Each named move below is a turn or a mirror, shown by a few rows before and after it. Which moves, in which order, take the first row of each later pair to the second? The first pair is answered.
K913 (before -> after):
[  2 -30 -16  10   6 -35   5 -38 -28  19 -20  16  -5] -> [ -4 -43  -4   6  10 -35   8 -26 -35   8 -16   9  -9]
[-20 -23 -45  12  -3 -10  10 -12 -41  14 -15 -31 -22] -> [-13  -3 -53  12 -10 -12   9 -20 -32  27 -16 -20 -11]
[ 19  14  -4   7 -14  33   5  10  18  -6  24 -15   6] -> [ 14   4   0  10 -13  38   2  16  13 -13  26 -22   9]
[ -5  21 -19  -3   0   5   3  -7  12  25 -24   6   2] -> [-23 -13   5  -3   5   7   8  24 -10   1 -24 -18 -14]
K201 (before -> after):
[ 19  -2 -22   9  -6   0   0 -31  -6  -1   8   4   5] -> [ 14   4 -25  16 -10   0  -2 -27   0  18  -9  16   9]
[-17 -28   7 -12  -4   7  19  -3 -20 -26   5 -13 -16] -> [-40  -5   6  -6  -7   4   8  10  12  13 -28   9 -17]
[ 24  -9   2  23  -5 -16  -1 -14  19  15 -11  25 -15] -> [ 38 -19   7  22  -5 -14   3 -20   0 -12   9  13 -11]
[-13  56  59 -41  10  22  35 -13 -13 -66  39  18  29] -> [-35  87  59 -28   7  15  19   4  27 -15  -9  50  29]
K422 (before -> after):
[ -4  32 -12  23 -17   1  -8  -2  39 -39  35   2 -19] -> [ -9  37 -33  19 -21   3 -11  -4  30 -21  28  -1 -16]
[ -5  26  23 -27  26  -7 -15   7  -9 -27 -25  -2  12] -> [-10  37  -7 -30  26  -5 -17   5 -15 -10 -30  -3  18]
[  1  22  -8 -41   3   2 -30  13  32 -12  38 -24 -11] -> [ -2  21 -16 -41   5   7 -31  12  29  -7  40 -28 -13]
[-57 -21  20 -33  15   4   0   8 -40 -11   8  -8   4] -> [-62 -14   4 -32  17   6   3   8 -47   1   3 -12   8]
K669 (before -> after):
[ 48  13  47  36 -13   2  18   6  14  -7  -1  14   0] -> [ 52  17  42  31 -11  -1  21 -13  13  -8  -2  16  10]
[ -1 -30 -72  21 -24  -7 -29  29  -4  11  -9   0  -8] -> [  7 -13 -80  14 -24   1 -26  10 -10   0  12  -1   6]
[ 27 -19 -39   8 -11   0 -22  -2 -13  41 -11  12  -5] -> [ 30 -22 -34  10 -22   9 -26  10 -12  33  -6  -4  -9]
[ -4  33   2 -20  10   6  16 -46   4 -14   4  31  30] -> [-38  -4  33   7   8  -5   8  16  25  10 -39  38  -4]

Each pair is two moves apart.
[ 21  48 -16   3  -7   3  -4  12  19   6 -18  28  -7] -> [ 16  29  -6 -19   8  15  12   2 -22 -43  23  -1   0]
K913 then K669
[ -2 -33 -32 -20  11 -17  14 -37 -27   5   1   3  12] -> [ -1 -25 -35  -1   3 -27  -1 -21   5  43 -25  23   3]
K669 then K913
[ 61 -52  33  56   6 -26  -4  29  40 -37   6  17 -20] -> [ 32 -12 -55  60 -12 -27 -34  22  30  52 -30  16   3]
K201 then K422
[ 10 -30 -39  22 -27   7 -20  46 -26   6  18 -46 -16] -> [  6  31 -71   1 -15  -4 -11 -17  -8  52 -17   8  16]
K669 then K201
[  0 -18  18 -12   5   9   5   3  -2 -52  28  -1  -7] -> [ -2  19  10 -14  -7  26 -15  23  36 -25  25   3  -6]
K201 then K669
[ -3  23  -7  18  -5   3 -14  14  20  34 -16  14 -12] -> [ 17  35 -23   1 -11  14  -9 -14  11  17  17   8   9]
K669 then K669
[ 11  -2  -8  -7  24 -45  19 -25 -14  -3 -19  23  15] -> [ -8 -20 -21  10   6 -38  -1  34  -8  26 -32  -9  -3]
K669 then K422
[ 52 -13 -35  23 -19 -16  -4 -24 -15  10   7   5  -4] -> [ 12 -18 -15  32 -17 -20 -15  18  12  42 -32   7 -19]
K913 then K201
[ 29  -6  40   2   2 -32  19  -1 -23 -62  -5  -8  -3] -> [ 35  17  22   2   4 -40  25 -34 -17 -39 -18  21  16]
K669 then K913
[ 14 -11  25   1   8  17   3  31  18  -3  -6   9 -12] -> [  0 -12 -10   1   3  20  -3  39   1  22 -13  -2  -4]
K422 then K913
[-17  -4  13 -15  -5  30  -6  39  -5 -26  27 -43   0] -> [ -7  41 -14 -29   1  35  -7   3   9  -4  34 -19  23]
K201 then K669
[-25  51   4  -7  26  -1   8   8  24  19 -18   1   6] -> [  9  40  -4  -9  29   0  14 -24  -9 -19  29 -21  16]
K201 then K913
[ 13 -24 -14  11  -3  -8   7 -19 -21   1   4  -3  -2] -> [ 13 -17  -2  17 -13   1 -10  21   0  10   2 -13 -15]
K201 then K669
[ 21   0  -7   4   4   3  10 -21 -17 -32  23   0  -1] -> [ 13  -6 -17   1   0   4   7 -15 -33 -22  17 -10   0]
K422 then K913
[ 14 -45  -5  24 -11 -14   4  24 -17  -9   1 -15 -15] -> [  8 -28 -23  14   6 -30  21 -29 -24   8 -15  19   6]
K669 then K669
[  3   0 -28  34  -9 -11  -5   6  13  49  -9  13   0] -> [ 25 -19  17  36 -11   2   1  29  20  -2  27  -6 -15]
K669 then K422
[  0  36 -61  20   4  -3  -5 -15  -9  11  -6 -29  19] -> [-33 -11 -28  29  13 -11   0  30 -14  13 -31 -38  -4]
K669 then K913
[  0 -23  20  -2   8  -1 -10  21 -14  -2  -5 -32 -25] -> [ 10  17  -6   3   5  -6 -16  -2  19  39 -23   0 -11]
K201 then K913
[-13 -27  35 -11  -3 -19  17  17 -15 -29   8  19 -37] -> [ -7  20  16  -6 -11 -24   7  -2  22  15 -24  56 -20]
K201 then K913
[ 52 -28   0  15 -10 -17  -4  -9 -29 -14   3 -14 -17] -> [ 15 -27  13  22 -11 -24 -12  27  -1  15 -35   0 -32]
K201 then K913
[ -2 -17   5  54  18   0 -18   8  20  13 -23   6   1] -> [ 15  13 -18  33  21   8 -12 -35   1  -7  11   2  30]
K669 then K669
[ -8  -3  48  -4   9 -11 -12   7  36  -5 -21  15 -16] -> [ 33  22  17 -13  -1  -7 -10 -40  29  -9   3  22   6]
K201 then K913
[ 19 -57  11  10  20 -10  13  11 -21 -23  -2 -13 -10] -> [ 23 -28  -3  30   1 -19   1  15  23  22 -29  20 -10]
K913 then K669
[ 30 -15   7   2  -7  -6   3 -41  13  -5   2  36 -18] -> [ 11 -28  -5  17 -21  -7 -11  -1  22  26 -18  18 -32]
K422 then K669
[ 34  -3  38 -24  17  11  11  18  13 -37  28  -6  -7] -> [ -4 -13 -30 -25  -2  19  -2  40 -29   3  16 -42  -2]
K422 then K913
[ 67 -41  11  65 -25  -4  -9  31  14 -12  16  -7 -44] -> [ 52 -23 -28  73 -38  -4 -19  33  29  41 -17  -2 -36]
K201 then K422
[-30   7  -9  20 -16  42 -29  10  10 -12  21 -28  25] -> [-53 -14   2   6   2  30 -13  -3 -22 -21  11 -28  24]
K669 then K913
[  9 -24  11  11  10 -20  -3  10 -26  -1 -11  -3 -15] -> [ 16  -6  -3   4   8 -18   4 -22 -35  -3   2   0  -4]
K669 then K669
[27 25 19  3 -3  6  4 -2 38 -9  3 17  3] -> [ 15  25  -4  11 -13   1  -1  13  38  23 -18  13   2]
K422 then K669
[-15 -13 -25  -4 -18  25  -3  15  -3 -10  14 -38  -2] -> [ 10  -1  18 -12 -11  23   8  -5  28 -36  24 -15  -7]
K913 then K422
[ 11  -1 -19   0  -5   8  -1 -14 -23 -14  29 -27  10] -> [  2   7  44   8   6   1   2  12  38  -9  -6  10 -11]
K201 then K422
[ 49 -22  -9   5  45 -12   6 -43 -17 -11  -4  -9  15] -> [ 36  -6  23  10  50 -13  -1 -24  27   8 -38  20  15]
K201 then K422
[-39  -9 -46  -7   3  19   5  -7 -38  13  -1 -39  22] -> [ 12  40  -8 -10  10  14  15 -58  23  -1   6  23  34]
K422 then K913
[ 37 -16  20  26   2 -28  12 -20  13   2  -8  20 -13] -> [ 40 -25  25  24  -2 -17  10 -13  -2 -25  12   1 -19]
K913 then K669
[ -7  67   4  -5  19  16  -9  -9  40  25 -16   9  20] -> [  6  56  12  -4  10  31 -16  20  44   2  12 -25   8]
K669 then K669
[ -1   2  21  21   1 -10  -7   3  27  34 -24  25  -7] -> [  7 -39  34  17   6  -2   1   9 -14 -15  15 -11 -13]
K913 then K201
[ -3  18 -29   2 -12  15 -10  20  37  44 -29   0 -12] -> [-11 -38  -6  -3  -1  20   4  42 -13 -14   7 -43 -28]
K913 then K201
[-19  29 -62   1  -1 -11 -14 -24 -14  74 -48  35  23] -> [-61 -68  22   3  20  -9  -1  47 -50  -6 -34 -20 -21]
K913 then K422
[-14 -33  76   0  18  24 -26  49  44 -24  54 -37 -20] -> [ 11  41  34   8   6   5 -27 -17  96  56  15  35  10]
K913 then K669
[ 52   2 -48  43 -31  -4 -20 -14  22  35   5  -1  -8] -> [ 43  -4 -39  49 -32  -6 -24   0  28  36  -8  -4 -16]
K669 then K669
[-21 -33 -42  18  18 -14 -27  -7  29  34 -28  38  12] -> [  5 -68  21  13  31 -14  -8 -10  23 -40   9  28  -2]
K422 then K201
[ 16  16   8 -17   5  42  -4  20  14 -11  13  12 -10] -> [  4  28 -17 -20   7  33  -8   7   5  19  -8  25   0]
K422 then K669
[-19  -2 -21   0   6  14  -2  20 -22  -2  14 -25   7] -> [-17  20 -27  -2   2  22  -7  13 -10  11  11 -16  13]
K201 then K669
[  2   5  -9  10  -7   8 -11  11   2   1  11 -15   5] -> [  1   5  13   0   3   0   2  -4   6 -15   7   7   5]
K669 then K422
[-12 -27  10 -13  13  -2  19  -2  -4   5 -25  27  -5] -> [ 29  16 -13  -5  -6  10  10 -12  30  17   0  27   6]
K669 then K913
[-17   2  11 -26  -1 -23  31  -6  26  -5   2  -3  -1] -> [-20  -5   3 -16 -12 -21  19  16  23  12   0 -19  -9]
K422 then K669
[ -2  -5  14   9   2 -18  -5 -22 -10  -1   1  28 -13] -> [ -7  -6 -17  16 -14 -13 -18  -4 -11  25   2   5 -11]
K669 then K422
[-10 -40  -4 -24  11   0  24 -33 -60 -34   9 -20   2] -> [-25 -14  11  -4 -19  28 -20  59  18   0   2 -45 -25]
K201 then K669
[ 20  36 -12  -6   1  12  -6 -27   6  -3  14  15  18] -> [ 19 -17   6  -4   7   0   8 -19 -30 -33  18   0   4]
K669 then K201
[-13 -18  22   0  19 -23  10 -12  17   4 -23  29  -8] -> [ 21  -3   3 -15   9  -5   4 -28   4 -33  32   4   7]
K669 then K669
[ 36  26  -1  18 -15  -8  11 -19   1   5 -20  18  18] -> [ 22 -16  25  15 -11  -4  21   7 -30 -30   0 -13   6]
K201 then K913
[ 47 -32 -29  12 -44  -1  -3  19  -3  18  27 -11  18] -> [ 22 -44 -11  12 -42   0  -8  47   3  29   7 -19   8]
K201 then K913
[  8  39  52  -9  -1  14  -5  12  58 -22  20   7   1] -> [-14  53 -16  -4 -15  10 -19  15  49  44 -13   4  10]
K422 then K669
[ 22  -2  31  18   8 -17 -14 -18  44  -5 -24  57  -2] -> [ 12  -9  -1  33 -20   7 -41  45  43  18 -14   9 -19]
K422 then K669
[ -2  35 -13 -19  -1  28 -14  26   8 -10  28 -31 -10] -> [-37   1  11 -28  21  11   9  19 -27 -22   9 -29 -11]
K669 then K913
[  2  26 -19 -22  11   5 -20 -16  11  38 -10  32  26] -> [ -8 -13   3 -39  20  19  -8   3 -34 -24  22 -11  17]
K913 then K669
[-48  16  58 -32  29   5  10  18  -3 -15 -14  49   2] -> [-12  11  44 -39  24   8  22 -19 -34 -48  29  37  16]
K913 then K201
[  2  12  29 -14  35  14   6  35  -1  17  11 -36   6] -> [  0  28  -2 -12  27   9   0  26   5  42   5 -26  18]
K422 then K913
[  1 -20  15   5  16 -19  14  -3   2  -3 -16  23  -9] -> [ 24 -10   4  -7   8  -2  14 -20  -6 -24  19   6   3]
K669 then K669
[  9 -29   6  17   3  12   0 -31 -10 -29  30  -5  12] -> [-18   2 -26  17 -14  11 -17 -22  13  32  -8   9  17]
K422 then K201
[ 54  11 -39  -5   7 -11  -9 -25  17  31  -5   3 -12] -> [ 43  -8 -23   5  16 -25  -8 -15  17  43 -30  13 -28]
K201 then K669
[ 17  -8  30   2   7  29   0  38  11 -32  19 -18 -14] -> [ 13   0  22 -21  28  21  20  -9 -18 -44  24  -4   4]
K669 then K913
[ 15 -11  30  12   1   1  -4   7   9 -20  20  -3 -12] -> [ -4 -15 -19  13  -9   3 -13  19 -16  15   8 -24  -4]
K422 then K913
[-3  9  9  2 -6  5 -9 26 13 23  6  8  7] -> [  7   3  -9  -4  -4   8  -6  15 -13   9  27 -11  12]
K201 then K422
[ 10  16 -11   4  -2   1  -8  34  26   3   5  -7  -6] -> [  4  24 -18  -7  10 -11   2   6  14  19 -10  13   5]
K669 then K669
[ 17  -6 -53   7 -20  17 -17  -1 -29   3  34 -45   7] -> [ 14 -29  56   1  22 -19  24 -25  -4 -43   8  19 -13]
K669 then K422
[  2  40  -4 -13   4  16   1 -24   6  -5  17   4  24] -> [-11  10  24 -15  11  17   5   0  -3 -38  27 -14   2]
K422 then K913
[ 24 -45  28   7   4 -47   9   3   7  32 -36  45 -27] -> [ 51 -60  31  -1  -2 -32  17  -2 -21 -20  18   3 -20]
K201 then K669
[ 39  -3 -55  -5 -14  -3   9 -95 -24 -19   6  16  19] -> [-14 -69 -10  -9   8 -22  27 -58 -58 -30 -29   8  -5]
K913 then K669
[-10 -29 -28  20  -8  17 -20  44  -6  13  11 -55 -23] -> [-29 -12 -47   2  21 -10   9 -27 -20  57 -36   9   5]
K669 then K669
[ -8  -6  25 -24   6  12  10  12   9 -29  16  -9 -20] -> [-22  -2  22 -25  15  -8  16  -8   6  -9 -11  18 -11]
K669 then K669
[ 11  43 -35  -7  -5   9 -17 -25  18  26  -1  15  18] -> [-30 -14   9   8  -2   1 -19  47   9  22 -24 -10 -23]
K669 then K913
[ -7 -59 -16   6 -14  21 -17  -1 -30  35   8 -33 -22] -> [ 32  -6 -20   2 -12  17 -13 -46  14  50   6  18   1]
K422 then K913
[-14  29  -2 -34   2  -5  19 -43 -25 -28  25   2  17] -> [-62  -2  31 -26   4  -7  14  11 -13 -24  -7 -10  -7]
K201 then K913
[ 14 -18 -30  44 -10 -10  -5  19  -7  41 -13   1  -3] -> [ 30 -38   2  39  -1 -12   5  14 -23  -7  15 -11 -14]
K201 then K422
[ 12  -3 -30   3 -37  -3   1 -28  15  21  -7  39  17] -> [ -6 -39   1  20 -42  -1 -12  27  18  16 -15  19 -16]
K669 then K913
[ 21  50  26 -53   7   3  40 -61  22 -18  31  20  19] -> [  3 -29  59 -33  17 -21  55 -34 -19 -47  29   7  -9]
K669 then K201
[ -7 -46  -5 -18  15   2  -6   8 -45 -35  33 -33  11] -> [-19 -32 -36 -18  21 -19   1 -25 -50   9  -4  -5  27]
K422 then K669
[ 10  34 -56  20 -24  25   4   6  -9 -11  13 -24  10] -> [  8  10 -54  12  -3   8  22 -29 -38 -22   0  -9  16]
K669 then K201
[ 29 -13  23  11   6 -27  29 -34   2 -11 -35  49   6] -> [ 46   2  14  28 -11 -16  10  -9  36   1 -33  47  -9]
K669 then K913
[-15 -14 -88  12  -7   0 -16   5  -7  71 -21   9  22] -> [ 15 -15 -93   5 -20  26 -26  11 -13  40  27 -32  27]
K669 then K669
[-10  39 -56 -26  -4  21 -12 -23 -36  20  23 -27  36] -> [-48  27 -35  -8  -3   7 -24  21  -9  63 -42  -1  14]
K201 then K669
[  3 -22 -12 -12  -3   7   5   3 -48 -32  32 -31   7] -> [-33 -45   8  11   8 -17   3  23 -35   8 -34  -2 -12]
K669 then K669
[ 46  32  11   9 -11   3 -12   5  44 -20   9  14   7] -> [ 12  20 -49   9 -24   9 -21  26   7  24   0 -19  14]
K913 then K422
[-26 -22  29  10   9 -10  -5  24  18  16 -38  20 -15] -> [ 31  25 -12  -4 -15  20 -22  -8  36  -1  24  -2  12]
K669 then K913
[ 60  51  -8  24 -22  -2 -20   3  65  29 -19  31   4] -> [ 74  56 -11  21 -27   8 -23   5  60  18   0  20   0]
K669 then K669
[ 16  -6  36   4 -12   9  -7  32  38 -12 -15  13 -14] -> [ 26  29 -34 -14 -23  20 -15 -11  12   3   7  -1  20]
K669 then K422
[ 39  28 -25 -15 -21  -8 -13  -8  29  12  28 -20   5] -> [ 10  -1  -4   4 -19 -22 -20  26  45  38 -17 -10 -18]
K669 then K669
[-25   4  11 -16  10   5 -10  15  17  15 -21  -8  -1] -> [-13  -1   2 -26  16   4   2 -26 -22 -12  -1 -12   8]
K201 then K669
[ -9  10 -72 -21 -14  26  -8  -3 -52   8  24 -49  22] -> [-34  32  34 -15   4  10 -10  54  59  26 -39  26 -12]
K422 then K201
[-43  22  16 -14 -17   5 -17  52  37  13   0 -38  -7] -> [-30  11 -16 -22 -22  12 -10  30  -9  -1  30 -65   4]
K201 then K422
[-51  14  62 -31  33  -5  11  -2  29 -13 -28  53  13] -> [-23 -11 -11 -43  21   8  21 -44 -68 -43  30  -4  34]
K422 then K201
[ 29 -23  35   3  10 -27  14 -11 -15 -31  19  16 -21] -> [ 35  17  12   5   6 -29   7 -29  22  10  -4  44  -8]
K913 then K201
